Each path below is one point turned by a fixed rotation once a step. After each direction that follows a path, write how fast that rotation turns it, in degrees per step (0 if it stays still).
Each turn is a multiple of 5 degrees from 10 to 175, or 0.
Each row of a path follows its step; steps can be skipped.
path 1
step 2: [.17, -.26, -.02, .10, .00, -.03, -.22, -.06, .11, .43, .20, .10, .24, -.10, -.01, -.42, -.33, .02, .35, .14, -.11, -.14, .14, -.39, .12, -.11, .06, -.05, -.17, .02, -.02, .01, -.01, .00, .30, .14, .01, .11, .00, .15, .14]
step 3: [.01, .03, -.18, -.18, -.11, -.23, -.02, -.01, .05, -.02, -.07, .04, -.26, -.06, .25, .10, -.40, -.20, .29, -.19, -.05, .03, .10, -.06, .34, .40, .30, .00, .27, .02, -.06, .12, -.10, -.17, -.06, -.06, .36, .23, .01, -.05, .26]
step 5: [-.01, .10, .06, .05, .28, -.16, -.31, -.21, .12, .06, .12, .35, .26, -.16, -.10, .04, -.36, -.09, .21, -.04, -.08, .02, .15, -.14, .27, .04, .30, -.02, .09, .03, -.04, -.10, -.37, .34, .37, .14, -.10, .13, .05, -.01, -.09]
step 7: [-.05, -.31, .19, .22, -.09, .06, .22, -.01, .24, .10, -.16, .06, .08, -.14, .27, -.28, -.09, -.04, .09, -.20, .12, -.11, .19, .10, .06, .09, .45, -.13, -.13, .21, -.19, -.05, .06, .22, .09, .11, .06, .09, -.02, .47, -.27]
step 9: [.02, -.08, -.16, -.18, -.22, -.06, -.15, .07, .32, .11, -.09, -.20, .13, .27, .12, .03, -.27, -.29, -.01, .06, .03, -.27, .34, -.32, .11, .11, .07, .03, .27, .24, -.09, .12, .26, .10, -.09, .26, .07, .35, -.14, .09, .07]
step 10: [-.07, -.08, .07, .09, .10, -.26, .28, -.01, .22, .14, .10, .28, .03, .02, .46, -.27, -.18, -.33, .43, .03, .01, .07, -.04, .04, .01, -.04, .28, -.12, -.27, .32, .08, .00, -.04, -.08, .13, .29, .14, -.03, .13, .02, .01]
step 12: [-.13, -.29, -.08, -.16, .07, -.04, -.13, .03, .17, .07, -.09, -.07, .32, .39, -.14, -.07, .08, -.14, .26, .05, .12, .00, .15, .00, .21, .30, .45, .00, .12, .16, -.32, -.08, .04, .17, .00, .28, .21, .07, -.20, -.24, -.03]
step 13: [.16, -.10, -.06, -.02, -.04, -.26, -.01, -.02, .52, .16, -.04, .17, -.01, -.09, .38, -.20, -.15, -.26, -.05, -.19, .01, .09, .00, -.04, .16, -.03, .29, .03, -.09, -.14, .40, -.28, -.20, .21, .10, .08, .02, -.06, .02, -.07, -.35]
step 15: [-.05, -.35, .17, -.04, -.14, -.14, .01, -.11, .34, .32, -.03, .27, .25, .18, .09, -.09, -.05, -.01, -.09, .00, .18, .10, .14, -.17, .31, .27, .10, .15, -.14, -.04, -.26, .04, .32, -.10, .32, .11, .32, .19, -.12, .06, .02]
step 17: [-.24, -.06, .20, .03, .17, -.04, -.15, .18, .16, -.01, -.06, .02, .15, -.13, .20, .35, .08, -.37, .14, .20, -.12, -.48, .10, -.16, .11, -.14, .11, .17, -.14, .34, -.01, -.13, .26, .20, .18, .14, .21, .15, .03, -.10, .05]
Speeds:
[-.07, .05, .05, .02, -.10, -.02, -.03, -.04, -.02, -.02, -.06, -.02, -.11, .02, .05, -.10, -.04, -.02, .07, .02, .02, .00, .04, -.04, -.01, -.03, -.02, -.04, -.11, -.04, -.01, .09, .03, -.05, .13, .00, -.05, -.04, .09, .01, .06] -> 90
[-.03, -.10, -.16, -.03, .01, .02, -.03, -.07, -.04, .06, -.03, -.05, .00, .06, .00, -.06, -.01, .02, -.02, -.04, -.03, -.10, .05, -.04, -.09, -.04, -.01, -.04, .02, .00, .03, .00, -.03, .02, .00, -.05, -.13, .03, -.05, .12, -.02] -> 155
[.11, .04, .04, -.08, .03, -.09, .07, -.08, -.01, .08, -.02, .06, .02, .00, -.02, .03, -.08, .04, .05, .05, .03, .05, -.01, .05, .06, -.12, .02, -.06, -.02, -.05, .09, .02, -.08, .02, .02, -.09, .01, -.04, -.03, .05, -.02] -> 135
[.01, -.01, -.05, -.02, .00, .02, -.11, -.02, .03, .02, .00, .02, .06, .05, -.13, .00, -.05, .09, -.02, .04, .08, .12, -.02, -.05, .01, -.03, -.05, .05, .03, -.06, -.07, .04, .00, .04, .08, .13, -.02, .03, -.05, -.01, .07] -> 110
[-.16, .06, .02, -.03, .03, -.09, -.12, -.04, -.04, .04, .01, .00, .02, -.03, .02, .05, .00, -.09, .05, .07, -.03, .03, .01, .14, -.10, .01, .01, .00, .06, .00, -.02, -.04, -.03, -.01, .01, .04, -.01, -.08, -.07, .02, -.01] -> 55
path 2
step 0: [-.13, .13, .12, .14, -.02, -.28, .25, .30, -.16, .12, .10, .06, .12, .15, .30, .17, .10, .08, -.07, .02, -.07, -.15, .12, -.03, .10, -.01, -.10, .01, -.04, .29, .35, -.04, -.01, -.13, -.12, .01, .06, -.18, .12, .04, .22]
step 1: [-.05, .02, -.17, .20, -.16, -.05, .14, .23, -.25, .02, -.26, .16, -.04, .09, .11, .09, -.10, .17, -.20, .03, -.01, -.12, .21, -.30, .05, -.12, -.10, .21, -.10, -.02, .10, .04, .19, -.42, .06, -.01, .09, -.01, .08, .10, .18]
step 3: [-.07, -.12, .11, -.05, .05, .20, -.05, .10, -.08, -.11, -.27, .08, -.05, .28, .17, .00, .05, .35, -.13, -.04, .20, -.11, .23, -.28, -.23, .10, -.05, .24, -.03, .12, .02, .11, .24, -.20, -.04, .10, .09, .03, .03, .26, .05]
step 5: [-.03, -.05, .01, .03, -.16, .15, .08, .38, -.03, -.16, .03, .11, -.12, .15, .01, -.04, .12, .35, -.21, .13, -.08, -.12, -.01, -.20, -.21, .01, -.08, .17, -.12, .11, -.06, -.27, .13, -.38, .01, .12, .21, -.09, -.04, .01, .16]
step 7: [-.28, -.15, -.10, .11, .11, -.06, .05, .20, -.03, .03, -.16, .16, -.35, .16, .14, .01, -.17, .23, -.01, .00, .14, -.33, .05, -.20, -.12, -.14, -.08, .14, .07, .03, -.05, -.23, .22, -.23, .03, .09, .08, -.15, .04, .18, -.01]
step 8: [-.35, -.10, .04, .06, -.03, -.17, .03, .38, .07, .04, -.01, .06, .05, .10, .28, .10, .04, .12, .23, -.07, .06, -.11, .04, -.12, .19, .06, -.13, .09, .22, .11, .23, .03, .16, .02, -.19, .15, .05, -.29, .07, .19, -.11]
step 10: [-.15, .03, .05, .05, -.13, .02, .12, .48, -.11, -.10, .25, -.01, .12, .05, .22, .07, -.09, .16, .11, -.09, .16, .03, .15, -.04, .02, .02, -.15, .21, .01, .09, .39, .24, .02, -.14, -.01, -.08, .04, -.26, -.01, -.12, .12]
step 12: [-.25, -.09, .10, .13, .01, -.08, -.14, .23, .03, -.09, .10, -.05, .25, .07, .20, .14, .08, .09, .13, -.08, .12, -.21, .06, -.28, -.09, -.06, -.32, .16, -.04, .12, .19, .17, .09, .05, .01, -.04, .42, -.09, .20, .00, .01]
step 13: [-.21, -.02, -.01, -.26, -.06, -.01, -.04, .01, -.07, -.12, -.13, .18, -.07, .42, .11, .07, .09, .12, -.21, -.07, .07, -.23, .05, -.27, -.17, -.03, -.22, .17, -.08, -.06, .03, -.20, .21, -.07, -.02, .13, .27, -.16, .18, -.02, .06]
step 18: [-.11, -.10, .02, .07, -.14, -.08, -.04, .30, .18, -.06, .11, .16, .23, .08, .29, -.07, .00, -.20, .10, -.03, .03, -.18, .03, -.14, .23, -.14, -.14, .19, .16, .10, .20, .01, .13, -.30, -.02, -.10, .28, -.28, .01, .02, -.01]
Speeds:
[-.07, -.06, .04, -.10, .04, -.01, -.02, .01, .03, -.04, -.06, .01, -.01, -.01, .13, .02, -.05, -.02, -.03, -.02, -.02, .08, -.03, -.09, .06, -.09, .05, .02, .01, -.11, -.05, .02, .01, .05, -.13, -.03, -.01, .05, -.03, .05, .04] -> 65
[-.04, .15, .03, .02, -.02, -.08, -.01, -.02, .02, .06, .00, -.02, -.07, .02, .01, -.05, -.10, .03, .01, .02, -.03, .04, .01, -.06, .09, -.01, -.08, .06, .04, .00, .09, .03, -.13, .01, .08, -.08, -.05, -.05, -.03, .04, .00] -> 35
[.03, .01, -.01, .03, .04, -.04, .06, .08, -.05, .01, -.06, .03, -.06, -.06, .07, .02, -.06, -.10, .03, -.05, -.03, -.02, .05, .09, .05, -.01, -.01, -.11, .11, .02, .07, -.03, .10, -.08, -.05, -.05, -.06, -.01, -.03, -.02, -.06] -> 40
[.01, .03, .04, .10, -.02, -.07, .06, .01, -.03, -.08, -.03, .05, .04, -.06, -.06, .02, .00, .04, -.02, .07, -.08, .08, -.11, .02, .01, -.01, -.10, .04, -.03, -.02, -.08, .03, .10, .04, -.04, -.02, .03, -.05, .05, .08, -.09] -> 100
path 3
step 0: [.21, -.03, .10, .02, .10, -.10, .11, -.23, .01, .21, -.12, -.08, -.08, .23, .06, .17, .27, .19, .05, -.08, -.07, -.16, .11, .17, .07, .07, -.07, .14, .08, -.59, -.04, -.09, .02, -.18, .19, -.17, .30, .09, -.20, -.02, -.21]
step 2: [.42, .01, -.13, .12, .01, -.13, .12, .42, -.06, .12, -.10, .00, .02, -.18, .14, -.08, .10, .13, .07, -.05, -.47, -.07, -.09, .41, .10, .05, .04, -.24, -.12, -.02, .19, -.09, -.14, .20, .07, -.14, .08, .02, .13, -.07, .07]
step 4: [.16, .09, -.11, -.01, .18, -.11, -.22, -.05, .02, -.17, -.07, -.28, .21, -.12, -.01, -.16, .12, .15, .00, .34, -.01, -.30, .00, -.21, -.16, .21, .03, -.16, -.11, -.06, -.02, -.40, .21, .29, -.07, -.07, -.09, -.32, -.03, -.01, .18]
step 5: [-.06, .05, -.08, .32, .08, -.29, -.18, .29, .09, -.24, -.18, .25, -.15, -.06, .16, -.12, .00, -.04, .01, -.29, -.20, -.14, -.05, .25, .08, .10, .14, .09, -.12, -.23, .19, -.16, .10, .33, -.09, -.10, .21, .09, -.18, -.12, -.01]
step 6: [-.03, -.13, -.23, .06, -.15, -.06, .10, -.12, .14, -.06, .17, -.03, .02, .24, -.09, .00, .46, .16, .03, .04, .34, -.22, -.11, .15, .07, .06, -.07, .06, -.09, -.37, .20, -.14, .11, -.23, -.10, -.23, .02, .20, -.20, .05, .23]
step 8: [.11, -.10, -.22, .44, -.02, -.43, .01, .02, .29, -.13, .13, .01, .03, -.13, .29, .17, .13, .02, .24, -.25, -.29, -.01, .04, .17, .16, .06, -.01, -.13, -.20, -.01, .13, .03, .07, -.01, .15, .03, -.11, .25, .15, -.02, -.13]
step 12: [-.03, -.16, -.02, -.14, -.25, .20, -.01, .06, -.13, .24, .32, -.12, .14, .16, .13, -.18, .36, .15, .12, .12, .19, .05, .02, -.19, .09, .06, -.11, -.05, -.32, -.07, .35, .06, .00, .19, -.17, -.34, .07, .11, .01, -.09, .07]
step 13: [.10, -.16, .16, .00, .03, -.30, -.23, -.26, -.19, .15, -.16, .13, .02, -.03, -.21, .17, -.09, .10, .20, .04, -.14, .02, -.10, .02, -.08, .13, -.29, -.37, -.01, -.15, .06, .05, .16, .40, -.05, -.23, -.11, .03, .11, -.23, -.22]
step 14: [-.29, -.02, -.01, .29, .15, -.02, -.19, .09, .31, -.01, .24, .04, .30, .18, .32, .30, .22, -.11, .04, .03, -.07, .05, .07, .09, .31, .16, -.20, -.14, .01, -.03, .03, -.08, -.09, .25, .01, .01, -.32, .01, -.13, .05, -.08]
step 17: [-.16, -.04, -.07, .45, .33, .13, -.15, .08, .26, .24, .01, -.30, .20, -.25, .12, .11, .20, .05, .14, .12, .12, -.07, -.07, -.14, .19, -.33, -.22, .02, .09, .02, .18, -.14, -.12, .03, -.11, .04, -.06, .11, -.12, -.10, .07]
Speeds:
[.10, .05, .01, -.01, .00, .09, -.16, .07, .05, .04, .00, -.03, -.11, .06, -.02, -.06, -.02, -.03, .11, -.02, .06, .07, -.03, -.02, .03, .00, -.03, -.03, .04, .01, -.05, .04, .00, -.05, -.02, .06, -.08, .03, -.03, -.01, -.05] -> 10
[-.06, .08, -.06, .03, -.05, .05, -.03, .01, -.05, -.01, .06, -.07, .05, .00, .02, .03, .07, -.06, .02, .04, .05, -.13, .01, .00, .04, -.05, -.02, .08, .03, .02, -.02, .03, .01, -.08, -.04, -.13, -.03, -.06, .01, .07, -.12] -> 130
[.07, -.07, -.03, -.07, .06, .02, -.02, .00, .00, .03, -.06, -.08, .00, -.09, .00, .07, .00, .04, -.03, -.05, -.05, -.09, -.09, .02, -.08, -.09, -.08, -.06, .07, -.01, -.08, -.07, -.01, -.06, -.04, -.05, .02, .07, -.02, -.06, .00] -> 170
[-.04, .07, .02, .05, .03, .02, .01, -.09, .04, .11, -.03, -.01, .03, .02, -.10, .06, -.03, .09, .09, -.03, -.02, .00, .04, .03, -.01, .08, -.04, .04, .02, .01, -.07, -.07, .00, .01, -.12, .03, .03, -.02, .06, .11, .05] -> 110
[.05, .02, -.05, -.06, -.05, .07, -.02, -.03, -.09, -.01, -.04, -.01, -.02, .03, -.08, .05, -.01, .06, -.05, .06, .01, -.02, .00, -.16, -.05, .02, .01, -.01, -.11, .03, -.03, .03, .07, .04, .06, -.05, -.04, .07, -.08, .10, .05] -> 125
